In the rows, 128 means zero.
The rows of X fall into 4 groups, which share some directions, and each row is roughly a mix of its group's hidden directions, except one row that fits no group.
X, 130 rows:
[[142 124 109 119  61 164 117 152 106  85]
 [149 161 103 113 141 123 150  75  78  94]
 [125  89 118 190 129 152 102 166 151 101]
 [144 103 111 199 160 114 103 128 149  96]
 [108 135 127 196 148 167 111 116  89 106]
 [108 125 129  48 123 105 129  93 136 156]
 [158 103  91 153 134 131 129  69 124 177]
 [ 94 144 178 102 175  93 128 131 126 166]
 [ 98 112 130 161 102 113 121 171 115  63]
 [180 130 165 139 150  81 135 123 174 147]
 [141 125 168 112 105  89 132 167  72 156]
 [141  91  85 170  82 144 130 135 124  85]
 [144 171  94 116 173 146 162 137 127  78]
 [131 140  89 181 186 141 159 119 143 114]
 [138  75  91 160 128 146 167 114 167 102]
 [126 118 149 167 119 165 147 185  80 120]
 [ 99 108 145 153  86 179 103 171 104 122]
 [ 74 123 131 110 130 167  91 134 121 185]
 [141 140 101  71 166 143 105 111 179 118]
 [122 102 111 184  90 171 123 132 107  88]
 [117 160 150  66 146 106 143  93 137 169]
 [113 116 126  92 100 136 120 188 145  73]
 [172 180 145 113 125 100  93 149 127  85]
 [180 181 150  86 131 140 143 155 127 101]
 [100 142 150  82 151 124 106 112 131 196]
 [ 89  80 125  91 111 121 110 135 128 188]
 [128 169 113 158 175  98  90 124 173 130]
 [137 143  95 128  76 139 108  67 100 111]
 [131 141 136  50 130 130 109 133 175 105]
 [ 84 128  94 110 109 194 119 153 113 106]
 [148 140 117  99 168 130 117  77 143 187]
 [135 159 129  43 109 113 123 142 148 121]
 [106 183 150  71 145 132 150 110 107 155]
 [147 155 126  90  70 156 126 172 114 100]
 [112 134 105 168 161 179 123 161 158  91]
 [152  96 109 185  97 129 143 110 109  79]
 [120 190 144 108 147 107 102 147 181 111]
 [130  86 102 188 103 157 115 135 124  87]
 [ 94 129 144  87  93 129 101 109 111 190]
 [130 141 148 116 189  82 123 133 171 160]
 [116 163 145 186 166 154 106 166 136 108]
 [ 89 117 117  70 114 172  91 140 137 152]
 [115 124  88  90 121 192  98 155 129 149]
 [134 124 159  56 115  88 127 103 159 130]
 [144 119  86 121 131 107 134  63 169  97]
 [ 93 138 136 134 177 127 124  76 149 178]
 [158 140 147  49 118 103 123 127 148 101]
 [133 117 149 204 172 127 132 143 122 157]
 [129 114 101 174 133 119 136  57  98 109]
 [155 151 104  87  78 122 120 101  93  90]
 [120 144 147 108 175 101 111 103 123 195]
 [168 171 123  67 117 120 121 109 128  87]
 [167 163 114 125 168 129 127 118 156  64]
 [114 154 169  88 144 108  94 168 145 168]
 [126 137 149  46 133 109 141 117 129 169]
 [ 94 111 145 163 124 151 142 155  83 183]
 [118  91 140 179 156 128 101 170 171 140]
 [167 151 117  87 165 124 145 141 168  80]
 [102 108  98 203 129 122 112  95 137 149]
 [ 93 103 128  74  88 144 110 137 139  79]
 [131  79 143 189  82 110 110 137 119 113]
 [121 167 144  59 138 147 102 129 140 168]
 [161 128 163  83 129  75 131 103 164 149]
 [ 87 140 137 170 171 169 134 160 161 113]
 [156  94  92 194 112 126 144  93 114 127]
 [136 168 139 144 161  95 164  89 102 171]
 [119 151 123 211 140 152 137 114 117  98]
 [179  86  89 135 134 116 150 132 148  78]
 [ 83 142 145  56 116 147 142 132 144 157]
 [113  76 112 170 148 113 147  85 135 169]
 [138 176 133  74 159 104 175 113 138 138]
 [154  94  97 191  97 139 115 146  99 114]
 [114 124 133 121  63 175 151 151 159 100]
 [120 139 144  55 103  95 150  89 129 118]
 [146  68 109 159  97  90 126 109 167 132]
 [ 94 111 123 203 139 143  99 155 147 135]
 [143 127 154  50 112  87 120 115 146 135]
 [191 141 125 124 185  94 125 127 152 145]
 [149 114 136 116  89  69 141  81  96 144]
 [177 142 118 110 125  86 122 101 154  71]
 [131  86 108 147  88 167 135 122 132  67]
 [110 158 180  78 145 100 118 165 112 144]
 [163 115 107 116 126  96 138 159 194  95]
 [ 98 115 115 188 112 172 126 161 114  93]
 [ 84 119 154 108  85 125 117 190 111 112]
 [124  90 144 198  93 111 122 137 115  96]
 [121  64  87 171  91 134 131 112 123 139]
 [151 160 128  72 159 106 139  98 133 176]
 [102 132 161  89 139 123 117 171 175 171]
 [120 109 119 198 120 151 125 162 121  80]
 [152  80  85 121  79 169 147 131 146 133]
 [103  97 116 166  63 164 109 128 131 109]
 [119  93  90 145  75 158 112 143  94  96]
 [136 168 104  78 115 117 163  82 119  97]
 [132  94 141 144  68 158 138 143  77 105]
 [131 101 114 135 158 114 128  74 132 194]
 [152 110 106 158 139 126 131 171 182  80]
 [159 145 122  51 122  90 150 126 143 132]
 [103 137 121  77  74 124 156  90  97 125]
 [155 125 133 160 164 137 191 112 163 100]
 [165 121 106 201 145 119 134 144 109  94]
 [134 184 142 106 177  82 126 101 145 137]
 [118 144 150  74 160  90 117 131 161 174]
 [123 135 124 130  89 136 172 131 130  52]
 [ 75 138 144 140 145 142 122  89 134 192]
 [163 162 130  93 179 136 135  89 154 159]
 [167 167 100 168 143 132 105  73 112 123]
 [ 97 107 116 116 112 138 121 173 158  62]
 [ 63 111 108 122 152 155 140  77 146 112]
 [155 156 140  80 168  90 116 163 161 132]
 [153 130 132  57 121  87 127  95 158 116]
 [122 142 174 151 165 108 166 104 114 179]
 [138 138 150 104 114 132  90 203 159 131]
 [146 163 110 155 134 106 153  62  99 106]
 [164 140  91 149 103 135 143  84 101  76]
 [ 89 104 134  83  62 156 114 129 134 130]
 [171 146 145  95 149  75 157 107 153 100]
 [103 119 173  79 136 115 118 166 141 177]
 [125 179 131 128 158 122 163  73  87 133]
 [115 170 146  83 146  99 163  84 117 155]
 [193 124  85 158 108  95 145 115 143 109]
 [119 137 162  53 102 114  97 135 133 155]
 [132 165 135 161 170  90 164  95  94 141]
 [158 124  99 142  83 117 120  73 115  82]
 [118 111 126 189  97  98 113 124  71 133]
 [154 149 120  46 111 100 135 137 146 118]
 [123  59 119 171  98 142  91 126 109 134]
 [130 112  96 212 135 134 145 110 114 114]
 [155 101  93 173  97 136 141 137 126  69]
 [105 135 128 196 171 140 130 164 123 159]]
In each list below, two rows fit none of the groups, and each other row fits one group, some only roughly. Which are they? Name them in the order they come.
- K_659: [135 180 151 117 193 114 124 100 154 116]
- K_396: [143 151 112 168 151 144 148  60 103 149]
- K_244: [164 160 113 128 140 101 172  77  94 109]
- K_980: [165 159 105 122 157 154 161 154 163  82]
- K_394: [155 114 124 111  67 137 143 123 122  64]
- K_521: [163  95 116 197 116 139 132 159 105 105]
- K_206: [144 175 145 137 192 102 122  87 124 136]
- K_266: [119 142 160  72 164 101 117 128 125 182]
- K_106: [ 83  80 146 144  85 151  87 147 132 112]
- K_652: [107 163 165 129 198 113 132 122 149 157]
- K_107: [186 140 115 171 134 110 136  83  90 133]
- K_197: [135  96 125 204 175 123 127 131 146 123]

K_396 K_394
- K_795: [113 139 135 149 171  93 103  77 109 173]
- K_763: [134  80 105 182 123 100 100  89 146 112]
- K_141: [114 168 118  80  91 160 123 133 106  80]
- K_986: [129 100 139 175 101 172 124 186 116 136]
- K_229: [ 64 115 127 135 119 181  92 155 118 141]
- K_541: [195 116 121 125 146  79 128 127 145  85]
- K_386: [118 116 110 147 104 174 132 172 137  66]
- K_461: [171 125  91 149 111 100 157  77 122  94]
- K_459: [163 104 109 199 162 140 121 141 154 118]
- K_702: [102 112 155  97 101 158 112 153  85 178]
- K_231: [117  93 110 205 130 150 138 155 118 149]

K_459 K_231
- K_892: [123 100 127 181 115 158 113 172 145  79]
- K_854: [125 124 157 140 142 105 109 104 125 211]
- K_125: [131  77 110 181 121 132 179 106 107 118]
- K_345: [152 146 128 167 157 135 167  65 140 153]
- K_171: [ 93 162 164 120 184 132 113 142 140 172]
- K_781: [144 134 165 171 109 152 149  94  86 170]
- K_470: [102 162 175 102 107 126 120 185 102 108]
- K_785: [167 179 149  91 165  92 126 152 119 139]
- K_348: [138  84  96 111  78 134 139 155 104  80]
- K_170: [ 74  89 162 157  95 145  96 149 144 120]
- K_791: [116  74 100 158  68 136 123 152 107 123]

K_781 K_348
- K_589: [168  96 122 184 124 117 182 110 111 133]
- K_784: [120 114 122 155 134 176 112 180 166  87]
- K_516: [131 160 164  77 113 109 151 158  78 135]
- K_416: [178 152 117 189 148 128 146  91 116 107]
- K_680: [113 158  99 122 151 123 150  55 124  95]
- K_519: [152 173 160 152 186 108 142  95 126 141]
- K_732: [100 111 125 150 107 198 135 166  95 130]
- K_567: [112 176 163  74 162 122 144 131 124 165]
- K_446: [101 179 162 100 148 139 139 166  96 162]
- K_710: [102 150 158  78 152 127 130 156 121 188]

K_516 K_446
- K_943: [162 124 104 108 136  84 139  78 166  92]
- K_544: [116 114 134  77 147  88 125 107 181 165]
- K_33: [109 130 119 164  99 195 120 152  90 109]
- K_907: [146  96 129 136 112 151 110 208 144 111]
- K_662: [135 116 127  54  76 109 128 101 132 130]
- K_12: [197 111 111  85 107  96 127 121 146 106]
- K_463: [122 116  95 193 136 137 139  98 147  77]
- K_373: [119 147 153  95 136 125  94 188 175 141]
- K_388: [102 123 147 167 179 114 120 144 185 150]
- K_968: [ 52 144 152 150 131 156 112 157 111 143]
- K_54: [183 107 106 186 105 123 130 150 123  94]
- K_3: [101  85 133 184 116 134 121 170 142  90]
- K_483: [130 206 142  78 117 132 121 131 106 119]

K_968 K_3
- K_237: [107 147 141  85 171 133  93 135 179 157]
- K_586: [148 166 131  76 151 114 100 140 177 100]
- K_737: [ 95 174 159  87 167 120 128 109 132 169]
- K_250: [131 143  97 201 116 159 130 117  90 112]
- K_299: [117  77  73 161 101 129 102 119 132  94]
- K_221: [186 115 103 103 100 106 150 121 139  75]
- K_856: [145 104 111 109  92 109 133 183 156  78]
- K_493: [144 129 105 191 107 158 123 129 103  75]
- K_175: [ 91  69 107 139  73 133 121 158 122 119]
- K_303: [136 119 119 168  94 160 101 148 130  62]
- K_411: [177 134 102 107 104  96 118 147 167  79]

K_237 K_856
- K_434: [120  89 105 173  78 162 104 152 104 124]
- K_959: [114 170 168 161 175 116 137  89 119 157]
- K_758: [108 121 130 192 107 171 110 164  97 122]
- K_945: [129 161 138  45 148 140 149 131 124 150]
- K_72: [169 122 121 112  96 141 136 128 124  50]
- K_103: [133 108 101 182  78 128 129 139 103  81]
- K_638: [148 122  91 168 108 118 162  74 108  95]
- K_2: [145 173 113  99 172  91 135  85 139 156]
- K_471: [ 91 124 129  98 137 133 146 103 113 205]
- K_144: [122 139 123  46 100 140 160 149 145 127]
- K_97: [109 140 151  59 140 112 127 127 138 185]
- K_938: [124  81 124  73 101 146 138 178 139 151]
- K_162: [117 134 167  58 105 132 119 145 108 168]
- K_203: [ 84 130 129  79 156 141 106 156 141 180]
- K_646: [178 131 124  86 126 112 110 146 174  82]

K_203 K_646
- K_210: [166 133 120 196 117 108 137 128  92  91]
- K_274: [125 167 120 151 177 120 135 141 181  85]
- K_219: [109 121 100 120  77 149 149 130  96  68]
- K_38: [102 156 160 100 120 157 141 125  75 176]
- K_269: [189 112 100 152  95 137 144 146 139  80]
- K_126: [165 180 139  86 123  79 100 117 117 130]
- K_155: [ 76 101 158 167 120 151  87 146 137 159]
- K_4: [117 143 114 175 127 168 144 152  71  96]
- K_911: [170 114  86 154 106 151 149 128 139  68]
- K_525: [ 93 114 155 121 138 122  81 168 125 186]
- K_178: [145 131 136  57 147  88 156 101 149 143]
- K_593: [139  79  90 172 112 125 125 126 162  82]
- K_777: [ 88 163 120 112 152 160 132 114 103 190]
- K_66: [153 147 121  84 148  70 137  83 153 130]

K_4 K_525
- K_699: [137 102 107 131  86 171 110 172 120  80]
- K_978: [172 124 116 174 104  88 150  82 110 120]
- K_622: [117 142 164  70 128 113 128 121 109 190]
- K_559: [149  80 127 138  77 147 109 165 160  97]
- K_660: [112 146 116 104 151 127  79  83 128 185]
- K_866: [171 145 115 159 114  92 180  97  95 120]
- K_424: [136 130 160  75 167  87 132 150 169 144]
- K_270: [157 122 108 197 110 135 147 124 117  78]
- K_676: [ 94 148 161  67 122 126 101 170 121 152]
- K_971: [110 123 161 165  91 142 125 149  60 132]
- K_862: [150  97 102 139 135  83 125 124 191  94]
- K_508: [107 121 144  52 153 138 149 142 156 156]
- K_626: [114 152 148 132 123 142 176  88  76 166]
- K_645: [ 79 100 127 136 104 143 138 118  65 165]
- K_167: [138 103 133 210 123 153 117 154 106 127]

K_971 K_645
